In the rows, zero is written as 128.
Each row of Z is roughly a mix of the hidden directions of one of several groups.
Z:
165,152,125,159,96,135,94,141,118,122
156,146,101,139,153,139,89,124,94,120
111,101,115,125,94,101,168,120,153,133
166,114,145,157,123,131,130,171,154,135
129,98,155,139,140,162,128,121,134,81
107,133,135,104,167,111,118,109,123,172
143,150,138,130,168,111,111,125,167,157
141,151,144,114,165,97,97,108,106,128
99,140,140,103,101,90,137,116,93,125
91,128,104,119,120,96,103,104,130,160
140,152,184,134,125,94,133,142,117,127
100,154,92,120,122,107,107,100,106,147
133,138,115,103,121,161,166,97,144,102
86,107,96,150,143,140,103,127,102,134
166,137,114,157,115,174,122,149,128,128
121,101,140,157,152,134,144,148,85,150
109,95,94,162,116,144,154,148,123,136
145,133,116,138,116,153,102,152,97,86
101,119,102,127,89,110,131,119,172,129
131,153,130,105,133,143,105,143,75,146
129,114,117,129,149,124,122,122,63,111
139,176,161,112,155,117,119,120,140,148
112,99,101,133,96,154,142,131,167,136
126,82,149,112,126,137,139,151,117,88
114,105,86,155,117,105,130,96,150,132
79,115,93,117,132,102,143,105,135,131
147,90,101,172,127,125,134,107,147,134
154,178,152,138,145,112,125,144,156,126
145,146,89,145,90,143,121,112,133,98
96,100,118,103,140,151,146,122,148,166
113,130,107,129,114,147,107,122,71,107
118,119,98,141,77,121,139,136,106,100
91,110,88,102,115,123,123,102,116,112
120,142,133,105,155,98,118,115,151,175
136,159,145,117,159,112,113,100,135,168
127,81,99,161,128,111,126,148,106,126
100,131,118,93,109,99,107,88,124,127
95,99,109,99,101,127,142,113,127,95
163,175,139,137,138,119,99,117,105,134
153,142,101,136,102,146,128,115,125,77
152,126,150,160,103,127,146,114,99,92
127,138,132,151,124,124,131,147,162,72
137,99,126,120,92,131,149,150,125,82
110,95,110,136,90,123,146,143,115,91
88,127,92,129,100,115,102,111,152,124
136,112,110,168,107,152,150,161,145,113
95,89,105,104,157,110,109,115,132,129
159,134,178,118,159,139,130,136,143,146
156,112,159,146,121,133,139,162,134,88
155,140,141,143,86,121,94,141,110,102
156,136,111,106,161,112,146,94,98,127
150,173,108,151,104,142,126,135,156,146
149,103,121,153,123,165,143,164,136,103
144,122,168,135,108,101,148,149,102,100
139,140,88,166,125,137,99,138,105,104
165,140,168,136,165,148,112,126,120,136
163,98,116,128,179,112,133,123,134,142
163,158,175,119,120,132,130,144,151,130
144,106,116,141,100,160,145,145,149,90
145,190,149,114,112,127,118,114,123,128
112,127,109,105,126,117,139,99,145,182
143,171,128,120,121,132,153,129,168,158
100,115,109,125,107,128,132,163,141,81
79,126,92,100,104,129,133,114,128,131
158,148,158,98,154,99,124,104,137,138
149,152,166,103,137,104,135,110,157,147
141,104,108,168,135,135,131,86,156,129
165,105,127,152,128,121,153,117,151,168
106,126,140,102,97,153,165,136,142,100
116,108,102,154,107,154,151,151,95,113
121,132,120,128,102,157,151,158,152,87
98,129,95,146,106,164,103,143,143,113
107,110,113,144,115,149,141,96,156,89
81,146,120,154,114,129,113,123,97,154
138,102,140,142,150,167,159,159,111,129
87,132,115,101,136,169,115,112,137,105
85,141,118,85,127,99,116,142,123,142
155,145,129,170,89,144,126,156,130,127
160,159,164,101,135,107,106,117,140,121
121,110,128,152,164,145,158,166,125,150
138,152,137,143,120,134,123,168,124,77
133,96,173,115,134,129,128,153,105,97
115,76,140,129,135,141,169,148,132,127
136,118,152,121,107,148,177,125,165,122
105,139,90,130,133,107,101,94,111,152
131,140,99,146,105,94,154,109,98,148
115,99,130,114,140,126,165,118,172,104
102,118,147,103,157,96,104,157,143,117
130,161,117,108,125,107,97,81,129,141
144,136,144,148,146,130,95,118,79,107
104,131,154,126,159,104,133,143,104,169
120,185,120,121,143,113,93,140,117,124
132,97,129,149,143,152,156,171,121,106
133,140,110,171,99,108,96,149,112,132
120,156,83,141,122,107,119,95,117,151
148,118,136,109,88,104,136,135,121,82
102,97,101,143,83,140,131,151,127,123
98,101,79,151,119,130,115,145,119,140
124,183,134,106,126,149,122,107,104,143
147,162,167,100,151,140,126,138,128,157
119,132,111,102,88,103,157,101,137,110
141,143,133,128,92,132,184,131,107,123
125,163,100,135,142,170,109,103,145,128
159,155,170,122,151,139,142,121,150,151
127,87,130,130,159,143,164,138,154,147
91,136,115,134,139,98,116,130,98,169
76,125,135,120,86,119,115,124,148,119
137,142,172,97,111,109,151,119,157,129
140,123,85,132,116,159,142,136,105,91
134,147,121,95,153,131,95,96,95,134
119,136,148,100,157,113,123,100,150,169

Here is one row of each group, with its name. Which group are the others in?
95,110,137,109,164,118,129,131,122,173 : (34)
157,142,164,142,105,132,148,137,94,101 : (30)
158,157,163,117,148,106,127,115,148,158 : (123)

95,102,89,123,93,119,132,130,102,117 : (30)
117,144,84,148,124,144,95,131,104,102 : (30)
140,147,157,147,173,111,132,148,114,154 : (34)
167,141,144,167,114,143,129,163,122,112 : (34)
135,150,166,113,154,111,121,93,124,157 : (30)
120,91,102,131,130,131,112,98,91,155 : (30)
137,111,139,121,122,84,153,152,154,158 : (30)
120,104,90,152,93,136,152,102,136,120 : (30)
96,110,98,168,114,143,110,150,112,131 : (123)
152,140,119,110,116,148,112,134,108,73 : (123)
98,136,89,128,116,87,105,128,105,130 : (30)
